B =
 47.5   23.6  -23.3   33.5   23.2
 -6.1   50.0   25.9  -74.9    7.8
Indices start at 1.
row 1 col 1: 47.5
row 1 col 3: -23.3
row 2 col 2: 50.0
row 1 col 4: 33.5
row 1 col 5: 23.2

M =
[[-44 -29  23 -21 -35   5   0  19 -41]
 [ 26  -4 -23   3  -9  -7   2  -2 -17]
 [ 24  17   8  -3  -8  23  -1 -13 -31]
 [  4 -19 -30  16 -22 -22  -6  21  -5]
 [  7   3   1  -3  10  31  16  12 -33]
 [-22 -15  19 -25  21  28  26   2 -38]
 [-29 -27  34 -33  19  28  16 -14 -43]
 [-31  -1 -10  18 -15  -4 -16  22   4]
 [-35   4  -2  15 -11  -3 -16  22  11]
 [-38 -14 -14  20 -20 -18 -21  26  12]
 [-47  -9  -6  23 -12  -8 -27  44  30]
 [-14 -22  -9   9  -4   1 -11  49  12]
 [-18   6   0  17 -12   3 -21  33  19]]
Indices start at 1.
(1, 1) = -44
(2, 8) = -2
(3, 6) = 23
(3, 4) = -3
(6, 8) = 2
(2, 9) = -17
(8, 5) = -15
(6, 7) = 26
(8, 4) = 18
(2, 5) = -9
(3, 7) = -1
(13, 5) = -12
(1, 5) = -35
(11, 1) = -47
(2, 2) = -4
(3, 1) = 24
(11, 2) = -9
(3, 8) = -13
(13, 1) = -18
(13, 4) = 17
(6, 6) = 28
(7, 4) = -33
(4, 3) = -30
(8, 1) = -31
(5, 7) = 16
(4, 1) = 4
(6, 1) = -22
(13, 9) = 19
(5, 8) = 12
(3, 2) = 17
(1, 2) = -29
(1, 4) = -21
(10, 2) = -14
(9, 4) = 15
(2, 1) = 26
(5, 6) = 31

m =
[[0.032, 0.010, 0.026, 0.022, 0.036, 0.013, 0.040, 0.040, 0.023, 0.021, 0.026, 0.020, 0.032, 0.010],
 [0.026, 0.031, 0.036, 0.048, 0.024, 0.039, -0.001, 0.002, 0.008, 0.053, 0.049, 0.039, 0.019, 0.015],
 [0.025, 0.020, 0.030, 0.029, 0.025, 0.028, 0.033, 0.025, 0.024, 0.029, 0.031, 0.027, 0.024, 0.017],
 [0.073, 0.206, 0.052, 0.127, 0.043, 0.118, -0.175, -0.055, 0.014, 0.163, 0.105, 0.128, 0.041, 0.162],
 [0.096, 0.167, 0.034, 0.098, 0.077, 0.064, -0.140, 0.002, 0.013, 0.130, 0.083, 0.102, 0.067, 0.135],
 [-0.049, -0.039, 0.047, 0.013, -0.047, 0.063, 0.115, -0.020, 0.036, -0.006, 0.018, 0.002, -0.033, -0.033],
 [0.048, 0.023, 0.027, 0.045, 0.050, 0.011, -0.013, 0.024, -0.006, 0.055, 0.050, 0.035, 0.037, 0.003],
 [0.001, -0.129, 0.020, -0.009, 0.026, -0.048, 0.116, 0.048, -0.029, -0.021, 0.017, -0.034, 0.006, -0.138],
 [0.021, 0.103, 0.051, 0.082, 0.004, 0.096, -0.056, -0.044, 0.021, 0.095, 0.071, 0.076, 0.008, 0.077],
 [0.028, -0.017, 0.025, 0.019, 0.036, 0.000, 0.048, 0.040, 0.008, 0.017, 0.027, 0.011, 0.028, -0.021],
 [0.040, 0.020, 0.034, 0.061, 0.040, 0.021, -0.036, -0.005, -0.026, 0.075, 0.068, 0.042, 0.023, -0.016],
 [0.044, -0.096, 0.006, -0.016, 0.069, -0.073, 0.097, 0.095, -0.015, -0.023, 0.007, -0.028, 0.047, -0.095],
 [0.034, 0.006, 0.026, 0.026, 0.039, 0.009, 0.032, 0.037, 0.013, 0.027, 0.031, 0.021, 0.032, 0.001],
 [-0.096, -0.089, 0.083, 0.096, -0.097, 0.102, -0.002, -0.174, -0.092, 0.099, 0.116, 0.030, -0.111, -0.172]]
Rows and columns are counted from 1.
(1, 1) -> 0.032
(11, 2) -> 0.020
(6, 2) -> -0.039
(12, 6) -> -0.073
(11, 13) -> 0.023
(8, 5) -> 0.026
(9, 7) -> -0.056
(14, 14) -> -0.172
(1, 8) -> 0.040
(2, 13) -> 0.019
(8, 2) -> -0.129
(9, 4) -> 0.082
(1, 10) -> 0.021
(6, 10) -> -0.006
(13, 1) -> 0.034
(1, 5) -> 0.036
(8, 14) -> -0.138
(6, 14) -> -0.033
(2, 3) -> 0.036
(2, 2) -> 0.031
(14, 13) -> -0.111
(5, 8) -> 0.002
(12, 9) -> -0.015
(2, 6) -> 0.039
(4, 7) -> -0.175
(6, 11) -> 0.018
(3, 14) -> 0.017
(12, 11) -> 0.007
(5, 4) -> 0.098
(10, 4) -> 0.019
(7, 2) -> 0.023
(6, 1) -> -0.049
(11, 9) -> -0.026

A =
[[ -7.916  -1.586  14.663   4.846   8.350  17.246   4.696   2.483 -17.905
   -3.291  14.393  -2.903  15.775   5.353  12.966]
 [ -4.443  10.248  -9.930  15.045   4.325  18.696  15.113  -1.899  13.994
   -8.173   4.421  -7.110   4.544  11.330  -9.692]
 [-13.565   1.578   5.437  -3.991  -3.127  15.142  12.311  13.531   6.455
  -10.829 -18.410   5.892  -1.018  -1.453   1.024]
 [  4.447  -4.678   6.569   1.655  -2.182  23.474   4.136  -4.166  -7.233
    4.962   1.783   5.976  25.913  11.513  14.388]
 [  2.688  -0.803   4.940  -0.936   5.044   8.936  14.991  -5.024   0.096
   -2.932   5.376   5.754  10.392  21.805 -23.075]
 [  0.820  -5.370   6.822   5.053   6.265  -0.190  20.790 -17.855   5.636
   -7.842   2.109  -7.171  -1.108  17.441  -6.508]]
Indices start at 1.
(1, 1): -7.916
(5, 5): 5.044
(2, 2): 10.248
(3, 14): -1.453
(1, 9): -17.905
(2, 6): 18.696
(3, 8): 13.531
(1, 7): 4.696
(2, 13): 4.544
(3, 9): 6.455
(4, 11): 1.783
(3, 3): 5.437
(3, 5): -3.127
(2, 12): -7.110
(5, 15): -23.075
(2, 14): 11.330
(2, 8): -1.899
(6, 15): -6.508
(5, 6): 8.936
(4, 14): 11.513
(4, 6): 23.474
(2, 11): 4.421
(5, 8): -5.024
(4, 2): -4.678
(5, 10): -2.932
(1, 4): 4.846
(2, 10): -8.173
(4, 8): -4.166
(1, 10): -3.291
(3, 4): -3.991
(3, 15): 1.024
(5, 7): 14.991
(1, 5): 8.350

data =
[[ -5.4  12.8  -4.8 -29.0   1.4   0.0  -0.5  -7.9 -10.1 -18.7   2.1]
 [-10.4  -2.6  -5.8 -13.1   3.3  -2.1   0.4 -11.1  -4.4  -7.6   0.8]
 [-29.3 -55.7 -12.4  36.9   9.8 -13.2   4.1 -24.4  15.2  29.5  -2.2]
 [ 42.9 -19.3  -7.4  61.9 -21.8 -53.9  11.3  44.0  49.6  67.4  19.9]
 [ 29.1  19.5  24.7  28.6  -6.8  24.1  -4.9  31.1   1.2   7.1  -8.3]
 [-20.9  -2.6 -12.3 -30.7   6.4  -4.7   0.7 -22.7 -10.0 -17.8   2.2]
 [  8.2   9.1   3.8  -0.7  -2.7   2.5  -0.7   7.7  -0.5  -1.5   0.1]
 [ 32.9  -6.2 -14.8  25.0 -19.0 -54.6  10.8  31.0  36.8  43.8  22.4]
 [ 15.3   4.7 -17.0 -10.5 -11.4 -40.5   7.6  11.6  16.8  13.6  18.3]
 [-38.7 -34.3 -19.1 -10.5  12.5 -10.8   2.8 -37.7  -2.4  -2.2   0.3]
 [ 18.1   1.0  -7.7   7.8 -10.3 -28.0   5.4  16.6  17.4  19.3  12.1]
 [-75.5 -51.5 -30.6 -35.1  26.2  -5.1   1.9 -74.3 -16.8 -21.7  -4.0]
 [-41.7  13.7  12.8 -46.6  22.6  60.6 -12.3 -41.1 -47.6 -60.9 -23.7]
 [ 21.7  44.7 -10.6 -54.3 -12.3 -23.4   3.0  14.1  -4.9 -22.9  16.8]
 [ 55.5 -10.6  14.2  86.0 -21.9 -24.7   5.6  59.4  45.3  68.7   8.0]]
Rows and columns are counted from 1.
(1, 1): -5.4
(8, 2): -6.2
(5, 1): 29.1
(7, 11): 0.1
(7, 10): -1.5
(3, 7): 4.1
(13, 11): -23.7
(6, 7): 0.7
(6, 10): -17.8
(9, 7): 7.6
(11, 9): 17.4
(13, 3): 12.8
(12, 2): -51.5
(10, 1): -38.7
(4, 11): 19.9
(1, 3): -4.8
(13, 6): 60.6
(6, 1): -20.9
(15, 4): 86.0
(7, 5): -2.7
(9, 9): 16.8
(11, 4): 7.8
(1, 7): -0.5
(2, 11): 0.8
(4, 2): -19.3
(6, 8): -22.7
(8, 5): -19.0
(10, 7): 2.8
(12, 9): -16.8
(7, 9): -0.5
(8, 8): 31.0
(4, 4): 61.9
(7, 6): 2.5
(2, 10): -7.6
(2, 6): -2.1
(8, 6): -54.6
